In the rows, 128 means zero.
The rows of D fall into 4 groups, and each row is roughly a mix of its group's hidden directions.
D:
[[137 108 123 120 116 141  75 137 123  77]
 [147 126 117  86 103 116  77 127 119 154]
 [ 80 123 151 138 133 143 151 142 143  82]
 [149 103 132  90 109 105 132  98  95  99]
 [122 152 126 136 130 142 117 178 158  84]
 [ 89 127 134 131 152 126 109 185 105 123]
 [100 155 120 146 128 154 114 163 175 137]
 [155 139 126 106 105 131  80 164 141 103]
 [119 126 112 112 125 153 147  85 182 133]
 [146 122 130 137 177 124 111 118  72 131]
 [129 131 137 120 127 135  91 152 117  64]
 [ 85 156 146 165 150 148 124 132 114  98]
 [136 113 122  90 129  88 100 118  91 102]
 [ 98 131 139 131 112 138 134 184 168 111]
 [ 85 142 128 136 157 150 123 138 113  77]
 [151 152 123 137  97 136 149  94 166 160]
 [126 136  94 116 116 111 163 147  78 148]
 [115 124 125 111 137 106 163  74 110 157]
 [154 134 128 134 119 116 163  83 124 174]
 [118 134 103 123 145 122 162 110 145 187]
 [ 95 113 141 143 148 145 123 170 149  86]
 [109 121 101  94 130 110 150  91 130 172]
 [147 115 133 133 169 122 136  90  84 154]
 [119 127 127 171 150 149  93  81 125 124]
 [154 121 124 116 145 105  91 154  79 116]
 [108 122 108 129 155 121 148  93 126 183]
 [ 92 145 116 108  64 126 130 136 129 121]
 [124 155 109 177 136 108 104 123 164 105]
 [152 119 135 136 139 114 150  88  96 174]
 [118  99 121 123 134  94 165 102 107 169]
 [103 126 153 135 135 179 126 150 129  84]
 [106 149 109 124 125 145 125 192 152 123]
 [137  98 169 133 139  96 153 110  89 130]
 [113 105 149 108 145 115 117 179 105  96]
 [152 133 146 173 132 115 147  77 111 125]
 [142 182 126 126 151 117 100 139  88 124]
 [ 88 161 121 122 142 116 135  98 116 174]
 [112 151 109 154 151 149 163 126 136 175]
 [118 164 136 149 155 119 122 154  91 167]
 [113 135 141 170 105 107 154 126 172 105]
 [ 86 124 155 148 130 141 178 102 124 138]
 [ 95 132 148 158 168 133 170 109 139 126]
 [153 151  99 159 112 127 167 127 138 167]
 [146 106 127  77  88 108 126 127 138  99]
 [121 118 117 108 153 130  82 144  87 159]
 [161 135 110 128 171 141  81 146 126 147]
 [135 115 149 129 128 128  97 133  93  69]
 [121 164 113 185 135 145 152 139 111 142]
 [119 143 125 153 123 112 144  63 140 151]
 [135 124 147 133 109 143  94 132 130  64]
 [121 142 116 150 116 137 152 170 179 146]
 [115 125 120  98 111 132 112 178 154  90]
 [161 166 144 178 126 143 129 121 130 157]
 [148 137 114 122  92 132 133  99 162 176]
 [151 113 148 150 151 131 161  94 164 152]
 [171 127 129 142 106 101 138  74 131 136]
 [ 96 148 120 150 157 162 136 175 124 140]
 [156 119 132 132 110 100 122 100 137  69]
 [144 146 147 127 122 105 161  84  92 151]
 [138 132 112 115  96 130 119 139 191 105]
 [ 86 125 153 120 146 152 178 117 145 121]
 [125 101 159 146 152 109 177 144 122 102]
 [ 94 121 131 120 180 163 132 159 141 125]
 [148 114 122  90  89 138  84 143 120 107]
 [153 119 130 103 127 100 153  81 104 156]
 [ 98  86 139 128 134 141  92 127  84 122]
 [115 107 147 106 113 152 156 156 161  90]
 [130 121 128 104 121 129  85 180 117  96]
 [134 136 152 107 122 159 125 146 132  66]
 [108 107 155 104 138 160 157 151 143  89]
 [122 134 101 148 143 126  96 122 115 189]
 [103 130 119 160 148 119 181 141 146 156]
 [124 124 111 175  97 124 110 118 174 145]
 [102 118 129 181 124 154 109 134 168 118]
 [138 127 151 136 118 139 104 151 194 131]
 [140 149 107 118  61 129 106 123 140 132]
 [107 122 108 153 118 122 160 154 166 168]
 [127 102 140  91 141 117 116 122  70 111]
 [136 145 142 140 114 142  73 117 106  88]
 [148 144 102 150 114 102 121 112 160 177]
 [107 120 130 139 156 145 106 160  84 162]
 [ 86 125 141 150 173 122 157 123 105 147]
 [146 115 132 165 137 132  77 105 123  92]
 [124 132 136 135 134 154  75 170 115 101]
 [147 133 112 108 109 105 132  76 121 169]
 [113 124 152 125 158 113 180  87 132 128]
 [132 112 151 132 137 129 113 152 103  65]
 [116 125 148 132 127 167 167 121 157  85]
 [139 151 153 104 158 153 143 113  88  98]
 [103 166 106 160  96 147 129 117 148 157]
 [148 131 114 106 120 117 104 116  82 175]
 [107 120 151 152 138 135 159 149 167  87]
 [ 70 126 141 122 138 156 143 155 149 108]
 [132  99 161 118 148 129 129 106  81  93]
 [131  95 162 124  98 122 142  95 110  89]
 [ 83 110 134 135 134 153 133 172 131  93]
 [146 163  90 147  93 133 105 152 126 153]
 [151 135 109 134 125 127 153  87 146 181]
 [160 102 130  79 113 137 101 109 111 106]
 [148 117 128 132 120  99 128 195 139 112]
 [ 91 117 126 107 100 163 165 108 152 127]
 [148 119 144 122  98 123 151  84 154  88]
 [152 143 148 130 111 105 148  90  87 156]
 [148 132 135 129 119 124  87 157 105  76]
 [ 94 110 126 175 122 137 137 158 167 123]
 [139  87 127 136 119 140  74 120 106 101]
 [133 149  98 124 106 139 112 142 168 176]
 [ 81 130 125 107 116 144 115 137 141  74]
 [147 152 101 155  90 131 135  92 153 151]
 [112 152 162 152 128 136 127 182 130 100]
 [113 139 141 156 167 144  97 106  94 103]
 [139 100 124 140 184 114 151 122  91 134]
 [118 125 145 146 181 143 170 101 126 120]
 [117 134 106 158 159 103 105 133  99 171]
 [108 127 112 109 156 145 109 178 140  93]
 [114 135 146 139 108 149 163 143 164  83]
 [144 154 106 109 104 126  70 142 143 117]
 [159 150 134 125 105 143  83 106 151  95]
 [132 106 161 131 153 107 129 100  75 118]
 [100 133 147 136 132 172 115  90 126  90]
 [123 136 128 139 116 149 116 189 163 106]
 [119 117 117 118 127 140  95 187 146  98]
 [165 121 150 114  98 114 150  93 114  93]
 [137 160 104 131  70 121 106 109 134 145]
 [163 112 128  97 132 107  75 125 123 102]
 [102 100 146 126 150 126 186 123 110 109]
 [118 146 131 139 134 179 132 137 125 183]
 [107 136 127 124 154 136 184 109 135 167]
 [115 152  97 147 172 164 125 128 104 149]
 [ 89 124 128 126 128 138 165 182 144 115]
 [130 152 113 153  99 128 160 118 111 180]
 [108 151 140 131 104 138  98  78 112  97]
 [161 160 147 137 126 156  98 115 142  86]
 [111 135 127 135 103 164 105 153 169  94]
 [157 135 126 121  79  99 154 135 160 110]
 [109 133 138 136 119 141 117 196 153 115]
 [131 116 150 160 137 143 163 166 164 107]
 [146 149 107 137 117 105 129  75 119 166]
 [134 147 125 116 116 150  80 172 137  99]
 [ 86 116 119 111 141 129  97 127  92  88]
 [119 117 149 121 113 117 172  70 125 123]
 [132  97 131 107 142 143  79 165 108 111]
 [ 96 130  97  93 120 115 114 147 129 177]
 [106 146 120 132 155 160  85 168 124 113]]
Each list below has four rows that fit no group; the rest each fit one group, if only roughly. Name those rows in the order they come.
  z_648: [124  97 135 105 130 108 119  84  90  98]
  z_620: [125 122 160 100 155 151 146 100 152  89]
  z_18: [119 129 120 157 145 105 173  97 138 166]
  z_428: [144 149 130 152 110 116 160  83 152 160]
  z_813: [127 102 129 103 112 130  98 164 123  78]
  z_210: [126 126 133 153 108 116 190 101 144 145]
  z_77: [125 138 123 132  81 154 104 166 147  97]
  z_177: [129 105 143 120 121 127 188  92 128 153]
  z_304: [123 139 111 126 125 161  88 176 148 106]
  z_988: [119 155 129 152 135 125 147 109 124 192]
  z_339: [121 141 122 125 109  94 165  77 113 148]
  z_620; z_428; z_304; z_339
  z_332: [146 123 124 133 153 118  74  98 110 161]
  z_192: [ 89 112 142 123 147 112 175  95 113 141]
  z_942: [176 118 116 117  84 108 102 140 136 107]
  z_724: [138 138 139 135 128 124 160  59 123 115]
  z_217: [114 131 141 150 143 121 148  67 104 150]
  z_511: [117  93 141  89 145 135 114 111 106  83]
  z_991: [121 167 108 136  96 139 130 161 173 138]
  z_50: [159 157 128 149 115 103 158  84 143 143]
  z_167: [105 114 136 123 158 134 133 174 133  79]
  z_766: [141 109 141  87 116 107  88 111  94 111]
  z_279: [ 85 129 136 168 160 135 103 161 125 135]
  z_457: [124 125 132 139 140 129 166  81  98 167]
  z_332; z_511; z_991; z_50
  z_421: [137 129 153 157 159 117 134 151 122  73]
  z_765: [123  82 141 112 114 130 126 153 132  74]
  z_73: [134 126 128  95 118  96 168  92 103 152]
  z_128: [165 147  89 119 101 130 100 129 162 146]
  z_514: [146 156 104 142  99 142 126 114 153 179]
  z_515: [170 134 119 152 103 125  90 142 155  98]
  z_959: [163 158 118 132  93 117 142  93 162 140]
  z_805: [138  97 137  99 139 124 109 156  87  90]
  z_265: [143 138 120 114  91 120  84 162 161 113]
  z_994: [160 154  97  95 102 130 118 108 165 122]
  z_906: [114 150 121 126 117 162 127 182 164 119]
  z_782: [110 103 125 111 145 141 109 184 152 103]
  z_515; z_959; z_805; z_782
